In the data rows, the value 128 means zero.
Here are some points, each followed by its number:
[ 92 103 148 134  89 134 106  96 144 128 124  92] 0
[104 133  91  83 110  98 168 176 106 128 109 107] 1
[ 98 136  91 113 119  98 130 119 130 113 112 116] 2
[104 109 145 122  98 149 100 107 144 158 127 101] 3
[112 121 124 125 133 134  97  96 127 104 127 134] 4
[104  98 133 131 107 131 106 101 138 161 136 119] 5
[ 83 103 142 131  83 146  97 104 135 140 148 104] 6
[145 154 133 116 175 113 159 179 115 116 118 166] 7
[112  89 136 148 107 140 103 113 150 158 154 125] 8
[127 133 100  83  95  89 136 176  70  86 118  92] 9
[118 130 136 148 122 131 112 107 135 122 127 137] 10
[148 118 133 151 130 164 115 116 150 140 145 134] 11
[133 148 124 125 113 113 142 137 112 101 112  92] 12
[154 121 139 157 151 131 106 116 133 161 142 166] 13
[124 112 127 169 148 140 112 101 133 167 165 169] 14
[157 118 148 145 151 137 109  93 127 179 148 148] 15
[115  89 151 154 130 152 112 119 130 161 139 140] 16
[133 127 133 148 125 149 118 110 147 119 148 113] 17
[154 157 133 160 157 155 133 140 144 152 151 166] 18
[ 83  98 127 128  95 143 115 125 162 113 142  92] 19
[118 130 154 122 125 125 127 125 124  98 109 110] 20
[130 145  91 107 154 104 180 146 103 101 103  86] 21
[172 151 145 139 157 146  97 125 147 113 154 154] 22
[136 115 121 136 133 149 109 107 141 149 142 116] 23
[154 142 142 157 154 149 151 140 141 134 154 169] 24
[115 151  94 122 130 119 157 143 133 119 106 163] 25
[107 101 139 157 107 143 106 119 159 161 151 125] 26
[130  92 130 151 145 161 112  98 144 152 151 125] 27
[ 86 101 133 113  83 134 115 107 144 140 121  98] 28
[145  98 142 169 133 155 109 116 127 161 163 148] 29
[107 101 145 107 125 113 118  96 135 107 115 125] 30
[121 142 133 136 136 146 103 107 133 125 139 154] 31
[121  92 142 148 107 140 121 122 138 164 142 110] 32
[142 127 142 142 116 146 100 113 147 131 130 148] 33
[130  98 145 166 125 143 118 101 138 167 163 143] 34
[172 148 103 101 113  83 148 173  82 107 106 116] 35
[ 89 169  82  86  98  95 165 167  76 107  85 104] 36
[107 124 130 119 110  98 127 107 124 104 112 110] 37
[ 89  83 160 122  83 116 112 113 141 149 148 101] 38
[112 101 154 139 116 140 109 119 150 164 160 107] 39
[160 157 151 139 160 143 139 125 135 113 154 148] 40
[151 139 151 166 166 161 145 137 135 146 139 160] 41
New points follow, each followed by the number of its nearest point above, looking only along the 2 directions in which the numbered points spread most.
[109 124 118 113 136 146 106 122 138  98 115 110] 20
[107 151 136 151 133 119 139 104 133 101 106 119] 20
[107 133 109 122 101 125  94 113 141 113 127 101] 30
[136 115 142 154 145 143 109 104 138 158 139 146] 11
[121 109 157 145 125 146 112 116 124 149 133 125] 23
[169 163 121 131 148 122 162 170 135  98 121 143] 7
[121 130 151 136 116 152 112  98 135 140 139 128] 23
[130 101 139 128 125 143 106 116 150 173 148 128] 16
[136 118 148 136 136 155 115  96 138 170 157 151] 29
[169 145 139 131 160 149 162 143 133 101 100 146] 7
[148 148 115 128 154 101 124 152 127 107 103 131] 25
[175 157 118 104 127 125 148 155 133 104 106 131] 25
[109 106 133 107 116 119 106 119 127  98 106 113] 37
[145 127 136 148 122 137 109 116 147 143 154 128] 33
[148 121 121 160 154 137 112 104 133 149 133 163] 13
[115 101 154 136 116 137 103 104 144 122 133 101] 5
[136 127 139 139 142 146 139 140 141 134 145 146] 31
[160 124 168 151 148 137 121 122 135 137 157 151] 13
[104  92 136 136 116 131 130 110 138 107 148  95] 30
[133 139 145 128 157 140 162 143 138  89 112 134] 25
[124 133 148 136 127 140 118 116 144 149 139 148] 33
[151 133 162 139 136 155 127 107 124 125 142 134] 31
[127  92 148 154 136 146 103 113 150 179 154 151] 34
[133 136 154 134 133 125 145 131 138 104 127 104] 20
[118 106 142 128 104 140 106 107 135 143 148 134] 32
[115 106 148 119 104 125 115 113 150 113 148 113] 30
[107 151  91  92 127  95 154 143 127 107  97  95] 1
[145 154 133 128 136 131 174 158 115 104 121 122] 25
[112 115 139 151 107 152 112 113 138 143 139 110] 32
[101  92 136 134 116 143 112 116 118 164 151 128] 32
[181 154 109 131 169 113 154 167  97  98 109 163] 7
[112 154  97 101 151 128 130 140 144 107 100 113] 12
[145 136 157 151 151 146 112 119 150 134 157 166] 13
[139 136 115 110 104 116  97  93 138  89 124 125] 20
